In the data rows, 128 means zero.
A hidden rule labels the rows of this table. It goes by one to three of the table's principal directions, not those with the most spread.
[106 127 158 117 122 150 149 163 128  96  86  90 115 137 123 127 104 107 146 141 117 145  88 138 112 102 127 157 112 118 146 145  88 147 116 122 154 159 125  87 126 106 117 142 126 121 135] 0
[132  18 164 125  68 114  25 118 149 170 121 152 175 121 199 141 148 175 127 122 103  74 166 147  81  68 108 155 119 113  40 169  95 163 222  23 163  53 198 147 147 131 135 163 195 116 130] 2
[122 133 162 152 110 166 143 108 149 114 118 197  97 140 138 174 158 124  79 120 116 205 116 161 139 185 125 157 104 119 148 161 119 118 149 146 118 161  78 124 160 143 131 118 142  92 105] 1
[116  69 165 117 105  99 105 106 115 136 132 127 121 160 136 130 139 158 110  84  91 187 100 154 112 131 184  99 186 166  82 144  87  88 144 144 164  68 181 115  91  95 125 133 120 115 138] 1
[141 182 129  71 142 120 134 153  72 121 143   0 164  90 123  87 106 127 198 128 120  20 180 102  92  32 136 153  95 115 145 131 159 165  71 110 160 122  86  96 132 104 120 188  55 210 101] 2
[116 136 126 101 150 151 217 177 124 118  94 149 108 167  88 143  79  80 138 156 139 161  53 141 117 192 100  80 149 113 141  95 135 119  78 152  54 182  93 110 129 107 132  99 101 116 150] 2
[169  93 142 112 129 118 155 160 109 134  92  96 117 135 107 156 112  82 110 115  71  97 124 145  73 117 144 108 139  70  93 147 106 101 149 121  98 118 227 139 146 125  93 133 132 109 168] 0
[141 134 145 121 144 134 171 142 142 115 125 164  85 122 127 159 137 122 104  93 150 167  85 161 158 198 140 136 135 106 114  99 146 117 112 174 107 169 112 160 123 130 102  94  99  95 128] 0
[ 98 104 155 159  92 141 109 120 148 117 111 195 131 154 161 149 138 138 115 162 155 151 143 123 143 122  91 169  89 138 129 152 107 141 190 106 140 121 110 114 139 148 154 110 177  83 111] 1
[ 84 151  80 191 136 152 138 108 145 146 123 151 123 145 108  94 109 104 145 202 170 128 133  48 143 135  78  94  95 152 167 127 134 141 107  89  90 140 124 100 137 138 137 125 175 147 125] 1
[112  47 165 130 123 159 218 184 136 141  34 177  89 203  88 156  94  42 130 174 107 188   9 132  62 204 146  53 180  88  91 130  64  80  94 116  45 170 235  99 130  93  89 106 173  95 177] 1
[152 103  93  93 135  81  59 120 113 162 174  87 168 105 154 107 139 203 128  81 114  71 165 149 138  94 110 102 157 142  85 114 144 148 153 118 149  61 142 166 110 135 145 130 110 131 137] 0
[ 91 181 113 131 156 141 139 128  96 142 149   2 165 114 125  54 106 142 210 156 162  40 181  63 115  54 117 117  92 159 144 124 151 165  70  96 156  98  90  76 120  98 136 180  64 206  92] 2
[112  83 152 174  81 157 124  95 125 152 107 186 151 158 150 123 144 116 109 179  95 126 182 110  76 108 129 135  96 125 135 194  93 121 159  83 114 107 160  89 160 130 147 159 201 116 118] 0
[150 255  54 162 180 121 122  72 132  89 213 153 131  48 123  68 185 173 110  97 176 123 200 119 236 158 180 172 125 179 236  78 189 122  53 255 166 192  39 176  89 154 134 107 102 146  79] 0
[118 126 127 167 114 155 161 122 142 126 113 181  91 152 104 142 129  95  87 162 125 174 119 121 131 151 117 125 101 116 150 143 107 118 133 144 103 160 149 109 138 142 124 112 182  77 160] 0
[ 84  69 201 147  83 182 136 122 130 141  75 165 137 175 143 133 151 107 141 178 109 176 112 128  63 136 149 131 114 135 117 185  63 122 122  88 128 137 135  55 151  95 134 167 177 130 102] 1
[129 102 152 119 113 105 150 109  94 144 149  99 119 115 148 117 133 144 134 112 123 113 178 129 108 106 144 136 100 121  84 144 147 137 131 126 118  92 123 114 136 107 127 150 100 125 124] 0
[167 175 104 156 168 101 101  84 128 138 188 105  90  75 128 127 161 174  89  38 139 125 163 134 180 153 161 131 113 132 116 101 169 121 121 166 140 108 124 181 105 151  96 119  80 131 119] 0
[170 132 113 125 131 123 135 129 116 148 146 111  92 116  94 153 127 106 100 109  91 125 137 142 101 120 135 102 114  88 105 144 147 119 145 121  81 111 147 144 151 156 111 131 135 124 161] 0
[126 170  81 156 162 166 158 115 168 157 163 180  52 136  60 139 125 107  80 108 147 219  36 128 154 245 122  40 160 142 136  85 148 110  60 163  60 174 115 147 113 131  95  97 125 121 167] 2
[123 103 132  95 138 138 208 163 108 131  87 128 107 175  74 113  69  64 141 148  88 169  29 135  69 163 169  57 194 122 135 118 106  88  52 138  76 154 168  87 103  75 107 130 112 155 170] 2
[109 209  73  93 176  93 184 140 100  98 165  88 117 105 116  71  77 146 177 110 185 112  97  91 186 149 122 106 158 172 174  61 189 140  26 184 115 158  55 141  76  95 119 108  36 175 105] 0
[178 132 100  65 142  99 104 165 134 122 149 118  86  96 100 152 122 126 117  68 109 140  46 169 135 151 151 101 195 102  96  96 149 117 113 153 118 139 158 193 107 138  78 102 111 138 157] 0
[150 146 115 130 128 132 166 109 117 144 161 140 110  92 138 116 157 122 117 127 133 110 177 127 121 153 137 138 110 104 125 140 172 133 112 158  94 142 118 147 159 131 112 127 113 121 115] 1
[156 103 142  74 123 113 150 169  75 136 105  10 131 112 118 114 105  98 162 126  67  51 144 127  51  50 144 123 123  74  95 167 119 137 116  99 129 102 194 104 150 101  89 172  99 160 146] 0
[157  89 136 141 125 105  98 109 143 145 133 190 110 139 139 164 149 162  78  63 106 172  98 161 144 179 160 102 169 127  93 118 109  97 143 135 115 114 177 181 104 147 113 111 154  94 147] 0
[121  84 128 134 105 148 156 146 142 135 112 151 105 131 115 111 116  87 133 162 110 135  95 132  85 125 154 110 152 108 102 150 110 119 126 115 104 131 198 124 132 110  99 133 177 118 155] 0
[110  91 122 221 114 146 122  47 169 176 163 218 110 160 131 126 174 144  46 126 125 196 165 124 143 192 149  90 139 165 108 147 113  80 179 150 128  77 197 133 126 139 142 105 173  65 153] 2
[168 135 120 116 120 118 146  95  87 143 165  90 155  74 147  95 180 132 120 127  85  63 247 138  98  94 171 159 106 101 135 167 161 125 118 169 136 120 137 132 167 122 126 164 115 139 108] 0
[132 125 135 108 115 139 124 141 142 134 134 125 132 106 146 137 135 129 142 133 140 112 133 138 117 128 103 150 117 110 111 129 138 163 134 111 125 146 111 138 154 127 128 136 126 121 129] 2
[139  77 138 116 124 121 128 139 125 151  88 180 136 160 129 150 121 117 131 143 120 146  83 131 108 162 126 100 146 106 115 118 115 119 112  91  79 149 133 128 132 135 137 122 165 138 139] 0
[186 173 113 124 142 139 137 123 138 130 155 139 109  90 108 173 149 107  90  97 111 113 152 152 141 151 134 145 109  77 139 120 179 121 132 145 104 159 102 182 164 172 113 127 116 131 136] 2
[ 77  62 150  92 108 135 162 167 146 124 118 187  90 165 133 104 112 142 143 135 163 211  12 169 123 190 138  87 201 167  77 102  89 129  99 171 113 140 144 109  75  70 117  84 135  75 148] 0
[119  77 188  85  86 136 122 116  90 150 142 115 143 157 140 142 133 148 121 112  80 133 147 166  66 100 146 116 126 134  76 175 130 117 148 104 138  60  93  85 139  94 143 171  95 149 104] 0
[153  95 121  94 109 101 108 147 125 134 134 153 143 121 131 122 128 119 144 139 127  96 124 135 104 105 151 126 168 119  97 116 131 120 142 126 123 115 178 154 114 130 124 118 158 129 147] 0
[174 139 142 156 127 140 174 115 152 118 132 195  58 128  92 189 134  87  46  81  93 204  98 173 136 191 175 132 127  86 131 125 130  87 135 172  92 169 155 166 134 156 100 108 145  72 181] 2
[132 108 135 135 139 144 107 151 174 130  97 190 128 148 123 165 140 120 118 124 152 163  58 146 146 194 121 109 168 125 114  90 101 114 133 126 116 164 155 161 117 142 122  94 160 105 140] 2
[113 120 141  85 106  93 109 131  98 104 146 116 164 122 173 116 118 180 150 117 137  97 164 141 147  79 109 166 120 152 125 133 146 152 147 132 164  95  66 126 114 116 160 134  99 131  92] 0
[149 160 101 144 136 133 125 130 126 128 137 107 140 106 116 133 128 105 130 156 132  68 187 107 131  87 101 147  82  97 145 135 162 137 159 110 115 124 118 142 161 167 136 132 142 139 126] 0
[115 101 156 122 106 110 100 100  89 151 147  55 172 110 168  65 143 164 176 120 110  61 200 101  77  48 182 141 128 156  97 165 112 138 111  97 182  62 171  93 112  82 123 193 106 179  96] 2
[ 94 107 135 200 121 159 181 119 153 126  80 182 114 175 123 117 111  87 104 184 134 163 118  98 127 147 126 130 110 127 162 146  83 109 139 127 122 151 192  92 127 128 132 109 184  76 159] 2
[ 85 136 118 140 145 138 137 165 132 117  98  88 112 157 100 113  62 112 170 152 155 127  66  92 126 105  87  91 115 145 127 111 107 149 110  78 107 122 124  94 102 113 121 131 126 149 140] 0
[125 163 105 172 125 116 111  83 144 106 162 167 102  99 137  95 140 146 101 107 139 155 142 110 172 126 174 161 130 163 169 127 129 118 115 165 170 136 146 146  90 132 109 122 149 122 123] 2
[139 125 130 125 131 140 135 138 123 143 106  74 147 130 120 151 117  92 125 154 103  82 163 115  94 102  80 132  91  88 123 150 135 139 166  86 122 116 147 111 181 135 132 144 114 134 142] 2
[102  41 191 123  93 189 164 177 146 162  35 152 121 197 117 176 114  56 153 199 105 162  47 126  34 157 100  89 131  77  80 171  69 127 136  38  68 151 177  76 184 112 117 147 184 124 148] 0
[167 106 160 120 108 119 117 101 108 151 131 134 141 108 160 144 162 140 114  98  95  98 177 135 100 118 167 159 111  93 111 154 136 126 120 107 135 127 145 144 151 134 114 166 130 144 115] 0
[175 178 105  79 156 124 159 139 107 123 169 115  91  93  90 151 140 118 109  89 117 141 116 169 139 169 140 112 135  99 133 104 190 119  91 187  82 159  55 159 142 143 114 113  74 144 127] 1
[116  86 126 106 112 117 109 141 103 164 133  64 168 118 161  90 113 158 182 147 126  38 172 105  87  57  99 116 108 118  82 148 134 175 127  56 125  78 143 115 140 110 134 173 129 159 121] 0
[127 144 106 181 137 146 158  64 129 187 166 120 111 136 106 128 152 112  87 142 122 142 191  89 118 164 110  85  93 127 125 147 164 113 132 122  93  99 135 110 173 138 139 138 111 126 146] 2
[145 166 105 145 133 122 154 107 155  70 166 216  71 100 106 134 155 131  53  75 112 232  95 192 191 202 199 142 186 158 171 111 125  76 118 255 139 176 131 181  87 130 107  78 142  61 142] 0
[158 121 181 136 118 146 165 143 141 105  75 170  94 139 124 205 129  77  90 110  98 172  97 154 114 168 144 166 106  69 133 143 107 108 143 122 105 185 143 142 162 147 104 126 142  97 143] 2
[113 135 122 113 142 141 142 128 104 136 137  68 142 130 113 101 132 138 134 136 112 115 150 137 116 116 116 105 118 139 134 137 130 133 108 150 136 114 100  88 134 103 140 142  92 138 120] 0
[173  61 113  84 136 105  82 158 119 181 111  50 124 123  96 146 120 107 128 100  61  91  82 140  59 110 132  53 178  79  47 135 111 116 141  66 106  80 247 147 143 121  81 148 134 162 181] 1
[105 189 102 146 154 121 112  97 126 126 172  95 165  99 152  65 144 168 171 136 194  81 188  84 173 106 131 156 114 182 163  96 162 151  96 152 178 121  79 121 101 120 151 131  82 165  84] 0
[ 95 162 124 156 142 145 158 114 123 110 122 118 131 131 126  98 127 121 143 158 152 138 146 100 148 132 125 141 103 153 173 130 129 129 102 149 138 148  89  92 126 115 139 129 113 139 100] 1
[147 122 135  82 125 128 100 158 132 122 122 143 151 118 134 144 144 142 142 123 134 116 106 160 132 132 126 140 148 117 124 104 124 142 114 136 134 161 101 149 124 136 136 124 140 130 124] 0
[121  95 136  92 130 110 103 169 141 112  92 121 136 140 134 139  96 128 155 120 130 139  50 144 126 125 117 124 170 130 109 105 100 138 134 101 141 134 145 135 105 114 124 115 129 135 143] 2
Which label does each new row get?
[155 127 146 168 128 132 172  98 125 141 126 135  75 129 104 157 126  95  72  94  91 158 138 125 117 150 170 123  99  91 120 143 130  98 117 131 105 135 178 133 137 134  91 145 130 109 166]: 2
[115 160 154 135 130 146 178 120  96 115 135  58 132 120 130 104 103 120 137 110 100  88 175 117  97  92 149 141  96 129 140 161 135 127 100 129 148 107 124  96 133  88 108 178  63 153 104]: 2
[139  93 117  73 151 114 100 185 146 120  97 150 156 125 142 129 118 144 154 132 161 106  58 170 151 150  99 132 167 114 112  69 128 151 127 130 130 162 109 153 103 129 139  84 130 126 132]: 0
[143 199  85 113 153  89  56 140 119 112 175  21 172  62 143  88 118 164 190 122 181   4 211  85 162  16  91 182  82 144 136  93 167 188 154 105 188  94 102 150 113 153 144 140  91 169 112]: 0
[143 110 124 141 137 149 107 174 169 107  78 164  88 132 105 172 109 101 101 119 112 164  40 160 133 154 107 123 131  88 127 123  86 133 153 102 101 172 163 154 128 157  96 102 187  96 160]: 0
[107 137 164 185  98 169 107 139 145 112  76 123 123 138 136 141 123  92 153 176 132 108 144  77  96  65 117 179  57 108 150 180  72 153 155  48 144 145 165  93 154 152 112 167 201 132 116]: 1
[108 135 136 119 125 130 135 146 132 104 107 126 138 157 126 142  98 116 128 147 134 139 109 129 136 117  90 143 124 137 149 129 119 129 161 126 147 123 107 106 128 127 151 108 113 114 130]: 0
[130  98  89 101 161 113 155 155 122 148 105 126 150 146  92  92 113  97 158 168 134 127  78 123 111 166 140  58 197 134 125  80 122 104  78 153  86 150 169 117 106 100 137 101 133 147 161]: 0
[172 156 147 121 147 129 111 131 136 125 131 129  94 122 105 215 152 128  82  72 124 156 115 160 163 167 113 137  95  86 114 106 155 117 152 133 112 147  78 169 152 180 120 113 104 116 131]: 1
[ 67 230  83 226 140 141  61  87 164  94 170 122 124  98 160 106 136 187 136 159 238 100 214  44 245  73  22 204   0 184 195 124 155 199 187 101 184 117  27 125 127 191 161 109 149 111  71]: 1
[103 113 181 163  95 177 101 136 122 133  61 115 152 157 147 148 109 100 161 180 111  87 146  80  65  64  91 162  43 100 143 195  84 160 146   1 125 127 119  67 173 138 126 193 177 175  88]: 0
[117 165 134 166 136 142 136 116 135 109 124 136 110 127 129 136 115 127 118 122 147 132 137 107 157 125 117 156  78 129 158 128 135 137 124 117 134 143  94 122 124 142 122 132 124 130 112]: 0
[112 138 105 119 135  92  47 101 131 129 167 106 198 111 175  96 147 206 147 117 166  79 188 120 181  87  95 157 131 184 134 102 145 155 166 129 203  79  86 140 103 134 179 121 103 140  95]: 2
[ 65 200 124 185 132 162 204 114 116 112 120  95 142 147 136  86  96  97 164 219 195  84 210  36 145  89  57 172  26 147 200 142 148 166 118 120 135 146  72  54 156 121 162 134 100 123 103]: 2
[110 109 134 181 100 156 100  92 142 159 132 158 148 128 162 125 151 145 121 162 135  97 195  98 120 104  94 148  65 121 123 170 132 154 164  62 125 104 118 118 166 151 143 158 178 130 102]: 0
[109 106 143 121 127 132 182 104 136 126 138 227 141 152 135 107 166 130 116 136 150 206 105 162 143 233 190 104 209 178 135  95 125  76  80 230 116 163 115 127  99  84 152  92 117 100 113]: 0
[116 161 110  99 125 130 186 125  63 123 164   0 174  88 142  30 116 126 170 153  74  11 252 111  67  14 146 149 114 131 153 197 149 145 111 162 184  70 157  74 153  68 124 188  48 158 107]: 2
[152 110 158  91 113 104  49 121 131 121 143 154 132 103 156 156 183 180 133  79 135 164 110 172 151 132 167 164 148 139 102 115 120 136 135 137 163 135  81 157 112 146 136 129 142 139 101]: 1
[136  97 147 209 123 169 169  89 147 161  73 195 117 181 110 179 140  70  56 165  83 176 146 111 101 186 115 108  87  84 153 170  97  87 158  95  76 150 178 103 185 158 138 130 188  91 160]: 0
[134 108 157 155 126 123 139  87 146 119 116 235 100 154 141 191 146 142  58  84 121 229  94 163 178 222 142 136 129 128 138 117 135  90 138 149 107 156  78 155 128 147 139 101 134  98 117]: 0
[157 128 103 106 139 119  74 127 131 139 143  93 129 110 104 129 142 133 116  97  84 130 103 148 114 119 151  98 174 129 121 132 120 112 131 128 146 108 163 147 122 133 109 135 129 158 141]: 1
[166 136  87  83 160 109 222 155 105 146 132 105  85 134  62 138  92  59 115 130 102 146  78 135 101 186 132  55 176  86 119  96 171  95  79 174  42 156 159 140 143 114 105  97  82 128 192]: 2
[165  72 147 187  91  91  35  55 128 174 130 163 138 143 157 187 173 154  71  98  77 132 201 102 117  96 140 134  96 109  89 184 112  97 227  43 137  45 198 158 161 193 138 153 199 127 131]: 1
[141 104 131 134 128 177 189 177 145 129  53 181 101 171  76 175  83  43 106 172  82 163  43 142  78 177 107  83 131  65 148 139  95 112 102  92  37 200 157 116 161 137 109 127 189 115 176]: 0
[139  30 177 118  99 134 129 143 177 134  75 255  99 183 136 211 146 108  62 116 112 249  18 203 124 242 135 113 189 104  81 115  82  87 178 139  93 162 168 156 130 136 132  68 188  47 169]: 2
[147 130 158 102  92  96  76  95  97 120 175 130 188  89 196 112 179 193 141 104 133  56 248 142 135  59 159 208 104 145 120 148 153 144 160 144 195  87  89 147 127 135 158 158 115 136  72]: 0
[137  82 165 154 119 158 145 115 162 146  99 232 126 161 140 180 163 116  65 125 123 181 111 168 130 221 128 126 135 107 112 123 108  97 153 146 105 160 147 143 147 136 135 100 157  69 138]: 2
[ 89 142 132 172 111 150 125 112 146 108 130 134 119 116 153  87 129 135 144 150 150 133 143 102 136  98 138 170 103 154 153 157 107 149 130 119 167 130 134 105 118 117 119 142 153 125 105]: 0
[142 146 136 131 100 163 141 127 147  96 133 155 120 102 132 169 148 105  69 133  89 130 171 169 135 126 102 184  89  91 156 170 139 131 178 156 147 157 108 146 181 146 124 132 147  80 125]: 2
